(in the rows, 128 means zero)
A single turn carries every row of the set below to another of its rows. Some are shown first; where does it send the rows asked next?
vis: 151, 122, 152, 67, 116, 141, 154, 129, 124, 153, 94, 139
gigu: 159, 135, 152, 76, 128, 123, 151, 146, 134, 164, 82, 127
kon: 166, 120, 99, 95, 161, 79, 94, 124, 132, 120, 98, 127
rop: 172, 117, 146, 195, 128, 114, 100, 130, 111, 108, 152, 113
giv: 161, 111, 101, 92, 150, 79, 99, 110, 120, 115, 113, 139
sofo: 155, 102, 98, 83, 146, 102, 101, 101, 115, 107, 117, 144
gav: 155, 126, 159, 76, 114, 104, 153, 131, 118, 162, 99, 143
ras: 78, 95, 135, 117, 125, 125, 96, 93, 122, 96, 121, 76
mekup: 72, 111, 139, 156, 98, 131, 131, 184, 137, 128, 140, 77
ralu: 132, 138, 117, 155, 105, 93, 187, 141, 169, 100, 117, 152
favu: 69, 105, 141, 154, 90, 128, 135, 174, 129, 125, 149, 85
Fim: 177, 126, 142, 198, 138, 122, 97, 145, 123, 112, 136, 99
tafor: 152, 103, 92, 78, 153, 127, 100, 106, 124, 104, 109, 135
tib: 161, 104, 138, 179, 126, 167, 106, 121, 110, 94, 154, 115
vivam: 136, 143, 115, 156, 111, 102, 185, 151, 179, 103, 106, 142
geful: 150, 121, 156, 69, 112, 123, 155, 125, 117, 157, 102, 145
zele: 90, 111, 142, 136, 129, 72, 90, 107, 125, 112, 116, 72
lodaz: 167, 120, 93, 91, 167, 105, 95, 129, 139, 117, 89, 118
rivur: 155, 129, 150, 69, 125, 140, 152, 141, 131, 158, 85, 129
diger: 174, 125, 135, 191, 145, 153, 98, 147, 130, 107, 128, 93
fani: 71, 109, 140, 153, 94, 134, 134, 178, 134, 125, 144, 81
tules: 163, 105, 143, 187, 122, 136, 104, 118, 103, 101, 161, 122
gab: 160, 134, 157, 79, 121, 104, 152, 141, 128, 166, 90, 133
git: 159, 112, 90, 82, 164, 129, 97, 120, 137, 109, 93, 123
Mela: 127, 116, 121, 114, 98, 185, 153, 138, 90, 95, 141, 135
getug: 132, 118, 136, 128, 85, 117, 153, 128, 73, 106, 160, 151
lodin: 163, 166, 132, 158, 122, 77, 136, 188, 117, 135, 106, 103
zutil: 74, 112, 143, 160, 93, 115, 132, 180, 131, 130, 146, 80
faneb: 75, 114, 140, 158, 96, 120, 132, 184, 135, 130, 140, 78
mosem: 127, 134, 109, 145, 109, 137, 188, 142, 177, 91, 110, 145
bavek: 96, 120, 138, 137, 141, 85, 88, 122, 138, 113, 99, 57
rigat: 166, 113, 134, 183, 138, 175, 102, 136, 124, 97, 136, 100
Pes: 157, 164, 119, 144, 135, 145, 138, 198, 135, 124, 86, 87
Fubeb: 150, 142, 140, 150, 97, 64, 142, 154, 85, 126, 142, 137
zuku: 128, 129, 117, 149, 99, 107, 190, 133, 164, 95, 124, 158
Kati: 133, 142, 111, 150, 114, 125, 186, 152, 183, 96, 101, 140
resi: 139, 138, 112, 122, 123, 199, 145, 172, 122, 104, 103, 102
konom: 82, 104, 130, 118, 138, 138, 95, 109, 137, 99, 105, 60
Gavuz: 71, 108, 143, 157, 90, 119, 133, 175, 128, 128, 151, 85
ronom: 91, 118, 131, 129, 145, 116, 89, 122, 146, 108, 93, 53
tig: 124, 129, 114, 143, 102, 129, 191, 132, 167, 90, 121, 156
bubat: 82, 98, 142, 126, 122, 92, 95, 93, 117, 101, 127, 81

zele goes to bubat
faneb goes to zutil
gab goes to gav
Where do these go?
rop goes to tules
giv goes to sofo
Kati goes to vivam
getug goes to Mela

A single turn carries every row of the set below to another of its rows. Some are shown first; where does it send the rows asked next?
kito: 157, 216, 161, 81, 120, 94, 71, 90, 204, 121, 113, 66, 134, 94, 133, 129, 144, 99
fubu: 148, 194, 69, 80, 67, 101, 98, 158, 189, 125, 58, 110, 89, 95, 50, 169, 160, 93
bas: 145, 185, 114, 81, 133, 100, 179, 88, 222, 86, 117, 71, 95, 113, 103, 154, 102, 72
Gaz: 180, 139, 81, 86, 75, 115, 102, 205, 195, 137, 78, 130, 125, 119, 100, 110, 94, 75
sovur: 209, 143, 58, 68, 116, 149, 136, 153, 219, 90, 98, 81, 125, 157, 86, 183, 144, 97
lusu: 152, 155, 103, 79, 96, 130, 84, 114, 136, 183, 59, 106, 99, 101, 146, 116, 124, 111
Gabib: 166, 220, 150, 98, 131, 91, 74, 87, 193, 109, 108, 67, 144, 111, 132, 119, 126, 106
sano: 160, 157, 103, 94, 99, 137, 94, 118, 122, 170, 75, 99, 111, 99, 149, 116, 132, 128
kekod: 164, 204, 148, 72, 131, 87, 67, 81, 192, 117, 113, 63, 137, 100, 139, 127, 132, 110
pureg: 193, 185, 109, 105, 93, 95, 117, 144, 153, 124, 121, 83, 102, 146, 59, 203, 108, 53
tediv: 177, 151, 81, 84, 73, 122, 100, 212, 209, 152, 77, 120, 126, 127, 107, 119, 106, 77
div: 142, 185, 112, 81, 126, 117, 176, 85, 226, 93, 117, 62, 76, 123, 99, 152, 107, 80
nofi: 211, 157, 139, 85, 76, 133, 146, 82, 169, 77, 123, 101, 109, 153, 121, 136, 100, 58
Mif: 132, 126, 121, 97, 83, 135, 97, 95, 200, 76, 111, 56, 146, 118, 149, 96, 135, 83
Lir: 128, 124, 124, 95, 95, 148, 96, 106, 191, 78, 115, 69, 127, 118, 169, 104, 138, 89
Dulo: 139, 189, 113, 93, 138, 117, 170, 78, 222, 97, 107, 81, 90, 128, 86, 159, 101, 65
lugat: 136, 177, 62, 61, 98, 163, 76, 128, 177, 121, 81, 55, 100, 76, 109, 90, 165, 89
Piz: 158, 193, 67, 95, 60, 92, 97, 156, 196, 138, 73, 115, 74, 84, 62, 152, 161, 85
Bug: 159, 160, 109, 88, 102, 136, 84, 114, 124, 177, 59, 110, 111, 88, 143, 127, 132, 100
Sotus: 122, 183, 70, 51, 93, 168, 73, 145, 187, 107, 76, 72, 100, 73, 113, 99, 148, 92
bafuf: 199, 150, 69, 59, 120, 158, 131, 150, 226, 104, 104, 101, 128, 149, 72, 188, 155, 91
lofi: 209, 156, 63, 69, 120, 155, 153, 155, 216, 99, 94, 90, 127, 150, 89, 191, 149, 86
doti: 167, 141, 85, 77, 72, 128, 108, 211, 202, 149, 99, 125, 117, 112, 99, 107, 105, 92
Dedo: 207, 184, 99, 107, 82, 108, 103, 143, 167, 126, 129, 91, 109, 132, 70, 211, 112, 53
pazan: 211, 159, 154, 90, 93, 118, 136, 96, 163, 77, 132, 98, 105, 164, 131, 131, 116, 62

tediv goes to lusu
bafuf goes to doti
Gaz goes to Bug
Where do these go?
pureg goes to fubu
Piz goes to lugat

A single turn carries every row of the set below to another of its rows. Some are shown first; where does it send the rows asked next?
Ladi: 163, 119, 133, 200, 154, 200, 107, 101, 67, 123, 141, 129, 161
zar: 191, 125, 131, 165, 160, 206, 54, 93, 129, 129, 140, 156, 128
dof: 167, 141, 115, 167, 110, 161, 98, 113, 43, 138, 156, 109, 159
dum: 137, 129, 109, 130, 155, 171, 59, 58, 162, 101, 133, 181, 94
lev: 159, 101, 137, 158, 117, 193, 81, 128, 74, 129, 128, 155, 185
mizir: 149, 179, 133, 183, 162, 131, 129, 110, 63, 131, 114, 127, 144
tof: 95, 147, 83, 108, 104, 111, 95, 62, 106, 99, 145, 150, 103
duro: 187, 130, 156, 154, 138, 211, 49, 99, 91, 132, 127, 129, 119
dege: 120, 186, 114, 133, 162, 105, 101, 77, 128, 112, 108, 165, 96
taf: 157, 151, 96, 101, 114, 141, 43, 78, 138, 123, 150, 158, 96
kuvit: 172, 187, 127, 139, 169, 133, 70, 96, 138, 132, 112, 162, 101
giz: 92, 117, 114, 186, 144, 161, 145, 72, 63, 94, 135, 136, 148
Zamu: 100, 142, 96, 149, 102, 124, 129, 84, 47, 109, 150, 120, 143
rar: 170, 106, 131, 124, 121, 190, 42, 114, 128, 126, 126, 181, 152
ton: 76, 124, 99, 143, 146, 143, 115, 47, 121, 81, 130, 168, 107
dizug: 149, 136, 137, 114, 136, 184, 37, 69, 138, 111, 121, 158, 81
Senup: 141, 124, 153, 179, 129, 195, 106, 97, 37, 119, 127, 108, 144
belo: 81, 133, 121, 113, 126, 149, 86, 47, 114, 84, 116, 155, 81
duga: 105, 181, 118, 160, 157, 104, 138, 86, 83, 111, 109, 143, 122
Tek: 72, 104, 107, 119, 107, 139, 107, 82, 100, 88, 119, 180, 147
noz: 100, 98, 122, 155, 108, 162, 121, 108, 57, 105, 124, 154, 182
Fufu: 115, 108, 111, 100, 115, 156, 58, 86, 145, 102, 120, 196, 129
Romum: 75, 126, 131, 154, 121, 155, 129, 65, 52, 90, 120, 124, 120
Kapap: 202, 147, 116, 137, 118, 173, 45, 109, 99, 145, 156, 133, 132
Masas: 190, 183, 141, 170, 168, 149, 88, 116, 98, 145, 116, 140, 131

kuvit goes to dege
noz goes to lev
Romum goes to Senup
Where do these go?
dof goes to Kapap
giz goes to Ladi

